These views show one set of named points, seen from different sides, and a view may be mirrored.
A view may leave some points out, and in a few views one point is out of place. Which views, in the order they come, and which point in each? Write - if none.

Scene 1 (5 views)
view 1:
  der [-13 -38   9 -34 -19  14  15  53]
  vigas [-24 -97  20 -89 -40  30  33 -13]
  Rezol [ 25 -71  38   6   1  15  11  -5]
  zet [-11 -65  -1 -48  -9  38  18  49]
  dev [ 51 -75  39  25   6  34  16   5]
  let [-11 -37  12 -29 -17  12  15  46]
  Gis [-31 -96  27 -93 -45  15  31 -25]
  vidi [ -2 -39  29 -24 -30   1  20  30]
  sabo [ -20 -109    5  -89  -22   49   30    2]
view 2:
  let [ 57  67  -1  60 -22   4 -28  14]
  zet [ 33  76  -2  35 -10  -6 -23  -3]
  dev [ 82  43  47  43 -10 -35  48  32]
  vebup [-38  21 -29   5 -33 -29 -31  44]
  vigas [-32  44 -20  23 -29 -24 -10  41]
  Vig [ 69  49  15  67 -24 -16 -16  54]
  nusut [ 79  59  43  48  -6 -32  26  32]
  Gis [-39  41 -27  34 -34 -21 -12  56]
  Rezol [ 59  53  33  58 -15 -29  33  48]
  Nemas [ 74  86  37  61  -2 -14  31  13]
  der [ 56  67  -4  61 -24   7 -31   8]
view 3:
  Gis [ 32  11  69 -37  33  75 -25  14]
  dev [ 41 -34   0 -23 -62  25  37 -39]
  let [ 27  41  31  -9 -49  17 -22  -8]
  der [ 27  44  34 -12 -51  14 -28  -8]
  Vig [ 28  25  26  12 -47  35  20  -9]
  zet [ 24  33  32 -49 -45  22 -33 -12]
  Nemas [ 34  -8 -16 -21 -77  29 -10 -28]
  sabo [ 24   8  54 -80   7  61 -33   2]
  nusut [ 33 -12  -3 -23 -69  29  29 -31]
  vidi [ 29  29  49 -46 -26  18 -32  -9]
  vebup [ 29  23  94 -60  38  58  -9  11]
view 4:
  nusut [-37  14  10 -50  36 -21 -17 -15]
  Rezol [-59   1   5 -39  32 -11 -29  -6]
  zet [-35  39  -4  30   4 -12   7 -23]
  Vig [-63  37   1 -29  13  27 -28 -16]
  vigas [-58 -20 -21  70   9  17 -36 -22]
  vebup [-43 -19 -23  89  20  40 -47 -34]
  der [-54  63   2  12   4  10   4 -13]
  Gis [-73 -23 -25  70   6  27 -45 -17]
  dev [-38   2  16 -55  56 -25 -25  -7]
  sabo [-37 -20 -21  72   4  -7 -20 -31]
  vidi [-66  49   4  -1  23  23 -17  -6]
view 5:
  vebup [ 75 -96 -52 -78  60   7 -66  -8]
  vidi [ 84 -66  37 -80  74   1  14  20]
  der [ 64 -42  38 -85  78 -17   5  15]
  vigas [ 73 -84 -30 -87  38   5 -58   6]
  nusut [ 94 -22  30 -84  46  53  30  46]
  Rezol [100 -48  28 -85  33  47  18  47]
  dev [101 -28  30 -85  33  73  35  36]
  Nemas [ 77 -10  53 -94  31  28  24  44]
  zet [ 54 -24  16 -90  62  -4 -16   9]
  Gis [  78 -102  -27  -86   36   -2  -61   14]
  Vig [ 98 -62  28 -79  76  10  23  49]
Views that do not fit: view 3
  view 3 moved: vidi

Scene 2 (7 views)
view 1:
  Vinaz [-99  50  46  -2  -6 -38 -61  89 -23 -13 -62 -12]
  Bupo [-91  69  62  -8   7 -52 -49  83 -23   3 -59  10]
  mik [-98  42  39  -3 -16 -36 -63  90 -25 -21 -61 -24]
  rog [-104   65   52   -7   -3  -41  -55   85  -19  -10  -54   -7]
  buki [-85  42  46  -2 -10 -46 -58  87 -30 -11 -65 -11]
  vuv [-84  40  50   6  13 -41 -66  92 -33   0 -80   7]
  lom [-82  49  56   2  13 -47 -60  88 -33   4 -75  12]
  ludaz [-102   57   49   -5   -4  -39  -58   87  -20  -11  -58  -10]
  Bim [-92  39  43   3  -3 -37 -65  91 -29 -12 -71 -11]
view 2:
  ludaz [ 23 -62 -39 -57 -56  61 -35 -11  31  81 -16   4]
  vuv [ 33 -70 -22 -67 -76  57 -59 -16  40  84   3  -4]
  Bupo [ 34 -72 -42 -74 -42  59 -21 -26  14  77 -10   3]
  rog [ 23 -61 -42 -58 -50  62 -27 -12  26  81 -19   6]
  Vinaz [ 24 -63 -39 -58 -61  60 -42 -10  37  82 -14   1]
  Bim [ 28 -67 -34 -62 -69  58 -52 -13  41  83  -7  -3]
  mik [ 20 -60 -45 -51 -67  59 -52  -5  48  83 -18   0]
  buki [ 29 -70 -50 -65 -61  56 -51 -15  41  81 -11  -3]
view 3:
  lom [  2  -4 -60  16   6  -7   2  -4 -64 -12 -15  -2]
  rog [  2 -12 -33  -6  11   6   9   6 -38  -2 -13  -4]
  ludaz [  2 -11 -31  -1   9  -1   6   7 -40  -2 -12 -11]
  buki [ 11 -10 -35  20  11 -14   1  11 -42  -6 -13 -11]
  vuv [  0  -4 -54  18   2 -14   0  -2 -68 -11 -12 -14]
  Bupo [  2 -10 -56   1  13  10  10  -3 -48  -7 -16  12]
  Bim [  5  -7 -33  15   5 -17   0   8 -51  -6 -10 -22]
  Vinaz [  4 -10 -29   5   8  -8   4   9 -43  -3 -11 -16]
  mik [  8 -11 -18  11   9 -16   1  16 -35  -1 -10 -23]
view 4:
  lom [  5   7  21  -7  18 -21  -8  17 -47   7  -8 -10]
  buki [  3  11   1  -9  23 -17  -4  18 -17  12  -9 -24]
  Vinaz [  1  12  12  -3  14 -18  -2  25  -7   5 -10 -22]
  Bim [  2   7   8  -8  13 -18 -10  13 -13   6 -15 -21]
  vuv [  5   3  19  -9  11 -20 -14   9 -39   5 -15 -11]
  ludaz [  1  15  16   1  16 -19   3  32  -8   4  -7 -22]
view 5:
  ludaz [-10  46  31  70  -2   7  -1  -5 -73   8 -10 -62]
  lom [-19  46  32  43   4 -13   5   5 -94   2 -22 -71]
  rog [-16  47  31  73   0   6  -5  -3 -75  12  -3 -60]
  mik [  5  51  30  69 -14  14   9  -7 -59   1 -17 -64]
  buki [ -5  53  31  56 -11   4  11   6 -69   2 -16 -67]
  Bim [  1  47  30  58  -7   4   9  -6 -73  -2 -26 -68]
  Bupo [-31  47  34  58   6  -8  -6   9 -91  14   0 -64]
view 6:
  ludaz [-22   4  -5 -10 -23  -4 -37   2 -14 -35 -11   0]
  buki [-24   3 -12  -5 -31 -13 -45   4 -21 -16 -17   0]
  mik [-29   8  -6 -18 -32  -4 -44  19 -16 -19 -12   6]
  Bupo [-11  -5 -10   7 -16 -13 -35 -24 -18 -43 -16  -7]
  Vinaz [-26   6  -4  -9 -27  -7 -40   6 -15 -29 -11   2]
  rog [-17   0  -6 -11 -20  -3 -35  -4 -13 -42 -11   0]
  Bim [-34  12  -2  -1 -31 -15 -44   9 -18 -20 -14   3]
  lom [-25   7  -4  22 -23 -27 -42 -17 -21 -27 -19  -6]
  vuv [-34  14   0  22 -27 -27 -44  -8 -20 -23 -19  -2]
view 7:
  Bim [ 36 -52 -41  -2 -35  23  -7  10 -47 -24 -27  -3]
  ludaz [ 44 -68 -43   4 -20  30   4   9 -54 -18 -30  -2]
  mik [ 36 -60 -57  -6 -36  22   1   0 -57 -21 -31  -2]
  lom [ 43 -59 -22  15   4  23   1  22 -41 -24 -23   0]
  buki [ 32 -52 -46   1 -22  15  -1   6 -49 -26 -27   0]
  Vinaz [ 40 -62 -44   0 -27  27   1   8 -52 -20 -30  -2]
  rog [ 46 -73 -41   8 -12  31   8  10 -55 -16 -31  -1]
  Bupo [ 45 -64 -25  17   7  26   6  20 -45 -21 -25   0]
Views that do not fit: view 2, view 7
  view 2 moved: vuv
  view 7 moved: lom
